rotation ticks, each row followed by its count of ticks
The counts run from 0 to 141.
[ -9   3  -2  -4  17 -40  -5 -19  10  -6   5 -23  19  36   8  19  26  24
  19 -25  31 -18  -1 -13 -24  -6   3 -13   4 -39 -21   6  -7  -9 -20  15
 -15   5  -5 -23   8 -18]  47
[  1  -2 -13   5   8 -12 -31  -4   5  10  -3  24   5  31  -5  20  15 -14
   5  14   5 -16  -2 -39 -10  14   8  -6 -43 -22 -36  -1 -11 -15 -23 -23
 -35  15 -12 -13  20  -7]  66
[  6 -37  -1   0   0 -62   5 -21   5  -8  15  21  29  26  -6   9  32   5
   0   5  -7   5 -28 -16  -2  -1 -23  13 -23  -7 -28   7  -2  -6  -7  -5
 -11   6 -14  10  14  -3]  28
[  8   6  18  15   4 -13  11 -10  -5 -27   6 -14  28  13  26  25  26  30
  30 -18  -1 -15  -5  -4   1   1 -11  12  22 -21 -19  -1 -27 -20 -27  17
 -32  -6 -13  -7  -8 -34]  42
[ -9 -42   1   4  28 -30  -3 -33  13  -1 -12 -20  17  26  22  -9  14  17
   8  -8   7   6   0 -19  -6 -32  19 -16  -5  -3 -17 -27  17  11 -10  15
 -20  21 -23  -1  25   6]  10
[-10 -49  12   7  35   5  -7 -29   1   8 -10 -17   2  34  21  -1  20 -11
  14 -10  -6  -1  11 -34 -17 -36  28  15  -3  -2 -13 -15  12   6  -7  11
  -7  26 -11  -5   9 -10]  87
[ -4 -43  16  11  26  -3  -7 -23  11 -20 -10 -12  18  15  43  -1  10  15
  19   2  -2   3   9 -16  -2 -24   6  -4   2   1 -20 -38   3   8 -22   9
 -39   5 -24   3  18  -6]  7
[  9  -4  -8  18 -14 -37  29 -20 -10   3   1  11  33  16   0   8  39  12
  16   7 -24  -1 -22 -25   8   3   2  19   1  11   1   8 -11 -41 -17  23
   0  -6  -7  13  16 -34]  34
[ -9 -41   2   6  26 -31  -3 -28  11   9 -16 -21  15  26  17  -8  15   8
   0 -16   6   1   0 -20  -3 -37  26 -12  -1  -6 -15 -19  20  14  -6  18
 -20  23 -25  -1  20   5]  11
[ 10 -33 -12  15  22 -13  18 -28   1  24  -8 -17   7  27   1 -23  22  -7
  16   0 -16  25   0 -15   7 -32  30   6 -16 -11 -25  -4  16   9  11  10
  14  45  -3   2  11  -9]  91
[ 14  -5  16  32  12  -1  -6  -9   0  -4 -23  -5  21   3  28  -7   5  23
   8  -3 -12   2   9  -8  32 -14  15 -13   0  -3 -24 -31  -9   4 -19 -10
 -59  17 -41   1  15  -7]  3
[ 18  -3 -15  -3   9  12 -14  -1   1 -13  13  20   7  16  13  21  15  -8
  26  17  -5   3  -3 -15 -11  17  -3   2 -31 -44 -57  -5 -12  -8 -19 -18
 -29   7  11   1   4 -26]  62
[ 32 -28   9  16   6 -21  17 -10  -5  -3   4   9  21   5  -1  -5  19  -3
   1 -23 -22  11 -26   1  28 -15   5  18  -3 -32 -45  10   8  21   9   2
 -21  26 -23  22  -7 -12]  21
[ -6  -1   1  -3  17 -40  -2 -17   8 -14  10 -24  21  33  16  20  25  32
  24 -18  26 -12  -5  -8 -22  -3  -6 -12   4 -36 -22  -1 -10 -10 -23  14
 -19   0  -3 -24   5 -19]  46
[-16 -36  10  12  -4 -40   7 -25  -1  -3   7  19  27  25   3   3  38  -5
   6  19 -25  -2 -11 -23  -6 -11 -21  26 -22  18   2  -2  -2 -28  -6   0
 -10  10 -12  -2  26 -30]  106
[  8 -22  10  17  34   7  -8 -20   3 -10  -8 -20  11  21  42  -2  10  22
  36   3   0  16  19 -17   8 -15   6 -14  -8  -1 -34 -33 -16   5 -26 -13
 -33  19 -14  -7   3   3]  81
[  7 -17  22  27  16   3 -11  -9  -1 -10 -20  -7  20   4  35  -3   5  20
   8  -6 -13  -2   7  -8  23 -17  14  -7   2  -3 -23 -31 -10   3 -21  -5
 -55  13 -42   3  15  -7]  4
[-11 -46  17   9  37   3 -11 -26   2   6 -14 -17   1  36  20   3  17  -6
  11 -16  -1  -6  12 -33 -10 -36  28   9  -5  -4 -18 -14   6  10  -8   3
 -16  28 -22  -8   8  -7]  86
[  4 -26  11  14  37  -1 -14 -22   2  -5 -10 -24  10  24  33  -4  10  22
  28  -3   7   8  18 -15  10 -18   6 -16 -10  -5 -34 -29 -13  12 -22 -14
 -29  24 -18 -12   6  10]  82
[ -7 -40   5   7  24 -28   4 -26   8  13 -19 -16  16  26   9  -8  17   2
  -5 -20   0  -2  -5 -23  -3 -38  36  -5   3  -8 -11 -13  25  12   0  20
 -16  23 -28   3  20  -2]  12
[ 34 -27  -7  17   9 -26  28 -19  -2   4   3  -7  21   5   4 -20  21   6
  11 -13 -22  27 -20   2  25 -23  19  10  -1 -26 -42   2  20  21  10  10
  -6  28  -9  23   0 -11]  19
[ 19  14   4  38  11  20   0  -7 -10  17 -28  -9   9  14  20  -3   9   9
  21   2 -18  -2  11 -29  30  -3  33  -8  -5   3 -21 -16 -22 -20 -21 -10
 -40  24 -26  -5   6  -9]  76
[  1  13   5  34 -13 -43  21 -15  -6  18  -9  -2  35  16  -4 -10  35  19
   3  -1 -20  -2 -11  -6  25 -11  -3   7  -2   5   8   0  -7 -33  -1  15
 -16  22 -23 -11  20 -33]  111
[ 14  14  19  21   0 -17  14  -8  -9 -20   2 -12  28  12  17  21  26  32
  23 -25  -4 -18  -8  -5  12   4  -6  10  23 -19 -17   5 -30 -22 -24  15
 -35  -5 -19  -5  -6 -32]  41
[  4   2 -22  18   6   6  -3 -16  -1  20 -16  11   9  23  12   2  20  -4
  23  36 -17   4   6 -45  -1   9  28  -8 -27  11 -12 -16 -11 -42 -28  -2
 -17   9   0   1  28 -16]  71
[ 27  24 -12  12   4  14  -2   6  -7   6   1   8   1  14  -1  13  12 -12
  15 -11  -6  -6  -8 -10   3   7  23   6 -11 -62 -51  16  -6  -4  -7   0
 -25  20   1  -3  -3 -36]  58
[-11 -39  18  11  36  -5 -14 -23   4   5 -13 -17   3  35  19   6  16   0
  11 -19   3  -5  15 -31  -7 -31  21   1  -7  -6 -17 -16   2  15 -11  -2
 -25  30 -25 -15   4   3]  85
[ 19  13 -14   8  -5   7  14  -2  -2   3   3  15  13   5   1   9  17 -13
   8  -4 -19  -2 -14   1   0  -1  28  11  -1 -58 -34   8  16  -8   2  27
 -24   7   1  10  16 -54]  132
[ 27 -33  13  14   5 -21  11  -6  -6 -11   9  14  19   7   0   3  21  -6
   2 -21 -25   8 -21  -3  23 -14  -2  26  -3 -30 -45  10   5  20   5   1
 -27  22 -24  20  -7 -15]  22
[  3   4  14  14   4 -34   9 -16   5 -22   9 -21  36   9  24   1  24  40
  23 -13   5   3   1  25   9  -9 -21  -4  10 -28 -23 -12 -11  -5 -12  11
 -31   7  -9 -17  10 -34]  118
[  4   2  14   5   8 -20   9 -13   0 -29  13 -16  27  17  26  25  26  34
  37 -15   8 -11   0  -2  -7   3 -16   7  19 -20 -22  -4 -23 -20 -31  16
 -27 -10  -6  -9  -7 -31]  43
